128 stands for zero in the data rows.
Here is a table of points, one per row:
[104 157 147 138 105 130 160 171  84 131 178 155 144 122 131  99 141 147
 101 116 140 163 131 150 115  90 183 128  64 103 127 154  97 155 102 154
 139 163 130 154 119 167 184 143   0 138 138 112]
[109 102 195 156 173 107 162 128 123 168 128 107 188 188 148  99 101 114
 167 121 100 153  70 144 117 122 129 157 142  72 154  66 103 131  79 162
 119 119  79 172  95 145 117  73 124 171 106 104]
[149 103 125 138  40 190 156 147  91 112 133 171 163 117 128 110  71  86
 110  92 125 145 106 124 128 140 112  91 126 147 144 148 112 113 104  87
 163 120 105 124  57 119  95 168 156 142 117 161]
[136 137 115  77 133 174 130 149 122 112 139 133 131 126 161  81  88 124
 144 162 211 163  63 145 151  88 130 186 114  51  70 186 107  74  72  94
 135 176 125 126 130 156 133  96 159 120 127 104]
[148 151 136 127 171 128 178 125 145 166 110  96 106 169 136  34 136 137
 100 134 144 136 163 130  74 108 169 198 155 192 148 173 150 129  77 173
 125  64 204 112 133 121 151 125 151 128 107 149]
[151 124 151 110 147 145 131 143 100 141 168 189 184  84  83 134 114 133
 168 118 106 131 132 143 129 134 121 119 119 120  82 150 138 122 164 177
  52  81  70 103 135  55 110 130 147 145 100 160]
[ 82  96 149 130 131  87 155 162  82  63  74 109 118 141 134 149  90 195
 165 111 102 141 139 101 142 161 176 127 117 139 152 125 164 133 109 111
 125 153 107 123 201 142 102 111 115 177 102  88]
[177 152 146 159 102 194 135  82 141 137 164 108 241 105 156 151 156 163
 133 191 100 123 210 159 143 130 104 118 128 191  87 161 101 111 114 143
 137 120 132 197 145 108 151 113 181 114 151  80]
[115 131 148  98 139 176 116 125 147  53 124 159  61 153  97 165 151 161
 141 159  84 185 118 146 137 131 158 127 174 123 113 112 130 134 162 118
 109  96 141 130 136  84  99 141 118 139 142 122]
[136 133 154 134 135 138  96 136 107  98 164 111  86 123 111 106  93  90
  36 108 119 140 135 176 111 118 139 198  69 125 127 110 128 125 155 121
 139 142 104 121 104 116 112 131 152 155 130 146]
[159 112 108 157 172 140 115 138 112 117 116 140 136 137 150 185 130 118
 112  81 109 161 146 125 146 177 153 144 216  95 125 166  70 146 119 140
 109 106  98  95 133 102 118 186 132 128  76 177]
[130 141 125 166 158 179 124 138 128 137 103 106  70 169 105 149 114 116
 202 115 125  83 152  97 138  83 125 158  99 132  21  67 124  90 157 109
 143 124 144 112 122 160 173  93 171 128 119 135]
[118 173 138 137 141 139 152 158  75 130 108 184 132 128 147 156 115 122
 121 145 137 133 122 211 180 131 100 155 105 100 162  69  97 125 127 141
 142 150  92 118 234 122 114 108 142 110  89  97]
[134  31 136  82  94 121 121  73 166 150 132 100 129 155 187  69 202  52
 120 111 155 112 123 162 109 118 211 119 129 162  92 122 122 161 151 111
 149 109  90 103 127 147 137 139 129 136 128 116]
[158 178 136 182 160 118 123 142 121 131 148 188  83 123 106 118  91 163
 148 147  73 148 138 127 161 207 187 113  88 120 140 207 115 130 160 117
 142 104  94 116 115 122 112 105 172 149 158 179]
[103 114  94  76 229  92 114 107 152 177 140 137 133 146 142 146 149  43
 114 176 100 130 107 125  80 170  97 134 155 154 121 146 163 101 117 103
 142 110 117 152 171 139 191 157 136 155 142 121]
[ 94 137 114 122 123 157 148 110 177 128 110 121 128 121 130 134 113 109
 179 130 127 120 169 112 164 116 127 125 148 147 170  98 179 107 146 160
 163 110  60  83 112 176 142 100 101   8 123 170]
[ 66 119  99 135  90  90 176 145 120 126 120 127 150  94  97 113 113 119
  82  78  96 145  94 160 189  96 158 130 137 154  85 127 132 178  69 138
  98 182 136 192 112 141 136 110 148 104 149 138]
[156  96 103 158 133 100 141 161  82 120 173 134 129 127 171 168 157  80
 165 101 138 140 164 136 117 161 129 132 128 116 142 134 148 165 154  33
  99 112 131 171 129 105  97 141  98 109 133 179]
[121 184 139 107  64 172 107  91 142 145 113 111 134 174 168 140 123  67
 119 208 133 127 122 110  81 120 126  70  92 153 159 118 145 135 104 162
 121  98 180 118 128 143 152 118 131 166 115 158]
[107 105  45 142 102 157 157 110 183  99  99  98 190 149  91 153 111 128
 146 104 135 112 153 112 129 126 109 171 119  93 140 124 159 139 177 146
 109 148 194  91 234 142 125  89 123 194 155 121]
[158 116 158  88 184 152  87 142 160  85 178 159 151 127  61 175 124 180
 141 131 144 134 132 153 153 145 122  96 141 108 167  99 132 150 100  94
 177 155 159 149 117  83  97 102 116 137 142 183]
[ 82 163 113 162  75  20  76 134 176  84 110 136 124  87  90 152 142 110
 151  91 173 119 152 131 152  90 126 120 129 113 190 161 139 130 118 131
 137 102 100 148 125 142 123  83 156 150 121 107]
[125 137 132 113 126 134 134 162 140 125 117 105 135 193 123 134 169 110
 116 105  67  96 145 116 141 103 193  18 106  82 126 134 128  86 112 181
 101 139 137  63 127 154 152 112 151 116 198  69]
[140 132 148 122 132  67 150 113 142 163  97  86 144 130 115 137 127 151
 136 127  91  99 116  50 165  72 113  92  85 106 133 110 198 157 161 132
 140 142  33 136 193 112 128 154 119  98 149 143]
[128 120 132 173 122  92 157 165 124 178 162 164  93 150 185 103 117 128
 150 161 118 125  83 175 159  83  76 106 125 139 168 167 129 106  98  85
  21 173 148 110  95  95 122 100 106 159 112  97]
[155 114 121  93 168 128 130 141 130 155 161  79 105 141 126 116  98 123
  96 157 196 114 136 144  91 110 102  75 130 135  98 115  71 120 107 122
  72  82  82 125 127 181 135 165 129 132 255 143]
[149 103 102  91 137 120 132  87  73 111 155 105 112 163 107 100  95  75
  92 143 102 140 139  80  90 122  97 134 132 195 174 126  78 121 146  71
 121 138 124  92 134 174 150  98 118  69 110  92]
[124 149 181 135 142 109  90 136 140 129 172 145 105  87 192 131 140 140
 128  88  30 117  89 124 114 154  97 158 139 106 157 158  93 114 112 153
 125 121 180 134 133 198  88 171 155  88 137 146]
[109 126  95  81  60  95 109 147 126 138 114 115  76 179 154  79 106 164
  95 133 103 106 152 156 101 151  96 123 143  68  70 118 121  93  84 195
 126 176  97 142 133 100 144  90 101 128 110 133]
[126 120 124 146 109 143 131 141  74 170 121 157 133 139 108 139 121 153
 148 140 138 144 127 123 174 156 131 112 215  95  88  99 145 131 177 111
 156  71 157 176 134 145  78 125 125 111 159 168]
[138  83 130 175 123 115  54 112 133 159 136 134 190 120 118  94  87 152
 175 129 124 131 102 142 127 122 221 143 149 153 145 112 115  62  97 116
 131 134 145  88 122  86 108 192  60 124 154 145]
[129 116 110 116 115 194 153 149 174 177  93  93 112  99 105 160 168 174
 154 141 117 101 137  85 160 112  83 144 134 121 156 132 187 167 162 137
 135 121  84 140  50 164 142 132 131 150 136  88]
[142  90 121 115 103  98 119 118 112 122 111 152 109  88 105 172 149  97
 157 168 121 131 156 112 126 164 107 255  76  94 127 130 121 178 107 160
 150 109 171 109  68  80 100 150 130 115 214 120]
[205 148 142 116  83  28 168 174 112  92 146 140 120 104 127 167 136 106
 150 126 136 177 134 146 143 140 102 130 125 170 142 149 115  99 169 193
 181 140 184 120 135 143 119 162 143 132 121 181]
[ 97 130 122 161 196 121 139 131 198 114  87  94 130 130 134 164 121 145
 104 131 124 116 127  79 157 107 109 142  81 141  56 166 141  91 142 121
 183 125 152 103  90 162 112 103  27 129  69 104]
[174  98 133 135 136 128 145 115 188 152  82 133 120  69 148 113 163 109
  82 164 123  88 104 125  71 116 206 127 132 146 166 107  93  92 124  96
 124 145  95 167 211 142 143 125 133 116  87 109]
[153 216 115 119 191 136 121 111 107  99 114 146 136  91 158  96 130 155
 127 105 115 117  57 144  77 120 121 108 152 170 125 124 102 162 108 154
 145 159 112 123 119 120 100 138  89 117 201 116]
[120 134 127 139 148 141  11 152  72 159  87 137 163  85 135  98 153 131
  79 131 111 200 126 119 119 121 110 100  88 136 129 123 151 155 124  76
 127 145 140 129 138 165  79 139 135 177 118 185]
[ 92 106 110  74 110 129 113 130 113 135  78 112 216 181 145 132 154 190
 130 126 157  76 133 131 117  88 129 147 168 117 146 120 126  67 153  95
 133 127 100  74  75 143 181 124 166 117 105 130]
[127 161  49 150 146 122  89 151 134  61 152 136 104 111 108  89 155 107
 141  88 104 166 163 105 131 104 128 133 201 124 137  90 165 140 110 126
 150 138 126 144 115 130 114 176 139 128  94  98]
[122 133  97 138 105 162 127 128  73 164 125  90 111 154  99 145 162 151
 137  67 135 131  50 142  95 148 112 121 120 108 146 191 133  83 100 139
 165 140 126 143 140 119 137  80 128  89 134 122]
[173 202  73  81 128 129  93  89 119 172 160  98  92  90 135 124 136 128
  96 136 139  86 102 125 152 150 170 141 125 172 207  97 116 118 136 163
 100 108 161 145 133 106 157 137 144 221 111 101]
[123  84 137 163 113 162  42 183 131  97 155 120 159 114 143  90 109 113
  95 128 138 149  66 128 142 147  63 120 115 116 126 123 123 189 120 134
 143  67 127 112 131 101 145 148 119  99 114 114]
[134  97 130 155 150 158 192 127 109  99 153 136 126  84 118  91 183 143
 151 167 120 125 133 123 149 130 118 110 168 110 124 149  72 167 140 114
 158 173 133 138 144  68 117 161 121 153 130 175]
[141 202 206  92  90 111 151 121 154 162 156 116 139 114 111 187  89 131
 103 132 159  94 142 143  97 140 178 135 190 136 130 148 117 157 148  40
 101 128 125 146 109 103 141 134 109  97 122 101]
[133 157 252 114 103 141 122  54 118 103 106 130 112 186 169 135 196  76
 102 137 128  53 138 138 128 153  95 121 155 148 104 162 159  90 105 130
 137 103 151 143 140 145 147 156 113 200  85 116]
[109 111  54 106 114 130 149  63 136 137 151 154 134 150 180 186 164 184
  70 186 136  85 150 132  67 110 118 126  81 167 135 119 111  99 105 134
 173  74 145 211 120 151 111 143 173 103 125 104]
[137 112 129 105 136 100 119 102 138 139 143 138  67 166  90  97  15 119
 132 150 115 124 174 176 115  80 102 112 114 136 132 183  88 184 193 134
 150 188 170 156 128  66 143 138 124  82 127 111]
[ 67  43 172 146 132 149 156 114 123  94  97 105 115  75 123 143  76 102
  98 138 164 126 158  79 151 111 139 144 167 129 129  78 174  96 188 201
 107 153 149  92 113 119 159  75 140 117 171 120]
[133 130 127 114 147 142 106 125 121  84 112 160 130 128 114 104 171 106
 158 114 221 132 119 102 161 191 113 123  74 152 147 102 120 118 156 130
  40 135 138 172 108  95  88 165  90  47 123 154]
[149 133  79 172 123  78 116  95 133  65 131 123 138 103  52 123 135 153
 130 165 117 137  94 130 102 196 122  77 136 127  44 116 159 162 114 134
  61 124 133 142  95 159 107 150 158 113  57 133]
[ 69 153 173  91  81 108 155 138 143 149 112 107  92 111 118 105 137 149
 163  81 142 134 135  82 117 128 128  89 123 124  92  44 147 121 155  89
 208  89 154  83 139  78 160  95 164 130 135  97]
[104 135 111 219 107 143 132 151 147 156 126 153  94 137 141 162 139 154
 134  69 237 148 121 102  97 118  94 146 151 126 109 131 132 200 109 167
  80 201  98  99 127 161 122 109 121 139 112 101]
[120 111 128 111 163 120 177 101 170 172  98  98 121 104 124 141 113 165
 146  79 137 129 191 103 158 129  77 106  48  84 155  95 155 130 141  82
 123 131 173  73  99 138 141 129 146 141  85 116]
There is one direction along which these points spread out most. Take the direction at right angles to it along which they spread out most. Go by this last direction. How many in every 100 of the points above lie lower along it than each point below? Round to a whole number. More than half of the points above lie lower than the first one.
[ 69 153 173  91  81 108 155 138 143 149 112 107  92 111 118 105 137 149
 163  81 142 134 135  82 117 128 128  89 123 124  92  44 147 121 155  89
 208  89 154  83 139  78 160  95 164 130 135  97] 13
[130 141 125 166 158 179 124 138 128 137 103 106  70 169 105 149 114 116
 202 115 125  83 152  97 138  83 125 158  99 132  21  67 124  90 157 109
 143 124 144 112 122 160 173  93 171 128 119 135] 16
[141 202 206  92  90 111 151 121 154 162 156 116 139 114 111 187  89 131
 103 132 159  94 142 143  97 140 178 135 190 136 130 148 117 157 148  40
 101 128 125 146 109 103 141 134 109  97 122 101] 75
[173 202  73  81 128 129  93  89 119 172 160  98  92  90 135 124 136 128
  96 136 139  86 102 125 152 150 170 141 125 172 207  97 116 118 136 163
 100 108 161 145 133 106 157 137 144 221 111 101] 93
[126 120 124 146 109 143 131 141  74 170 121 157 133 139 108 139 121 153
 148 140 138 144 127 123 174 156 131 112 215  95  88  99 145 131 177 111
 156  71 157 176 134 145  78 125 125 111 159 168] 22
[142  90 121 115 103  98 119 118 112 122 111 152 109  88 105 172 149  97
 157 168 121 131 156 112 126 164 107 255  76  94 127 130 121 178 107 160
 150 109 171 109  68  80 100 150 130 115 214 120] 31
[156  96 103 158 133 100 141 161  82 120 173 134 129 127 171 168 157  80
 165 101 138 140 164 136 117 161 129 132 128 116 142 134 148 165 154  33
  99 112 131 171 129 105  97 141  98 109 133 179] 42
[149 133  79 172 123  78 116  95 133  65 131 123 138 103  52 123 135 153
 130 165 117 137  94 130 102 196 122  77 136 127  44 116 159 162 114 134
  61 124 133 142  95 159 107 150 158 113  57 133] 33
[136 133 154 134 135 138  96 136 107  98 164 111  86 123 111 106  93  90
  36 108 119 140 135 176 111 118 139 198  69 125 127 110 128 125 155 121
 139 142 104 121 104 116 112 131 152 155 130 146] 73
[149 103 102  91 137 120 132  87  73 111 155 105 112 163 107 100  95  75
  92 143 102 140 139  80  90 122  97 134 132 195 174 126  78 121 146  71
 121 138 124  92 134 174 150  98 118  69 110  92] 80
[115 131 148  98 139 176 116 125 147  53 124 159  61 153  97 165 151 161
 141 159  84 185 118 146 137 131 158 127 174 123 113 112 130 134 162 118
 109  96 141 130 136  84  99 141 118 139 142 122] 35
[103 114  94  76 229  92 114 107 152 177 140 137 133 146 142 146 149  43
 114 176 100 130 107 125  80 170  97 134 155 154 121 146 163 101 117 103
 142 110 117 152 171 139 191 157 136 155 142 121] 95
[159 112 108 157 172 140 115 138 112 117 116 140 136 137 150 185 130 118
 112  81 109 161 146 125 146 177 153 144 216  95 125 166  70 146 119 140
 109 106  98  95 133 102 118 186 132 128  76 177] 45
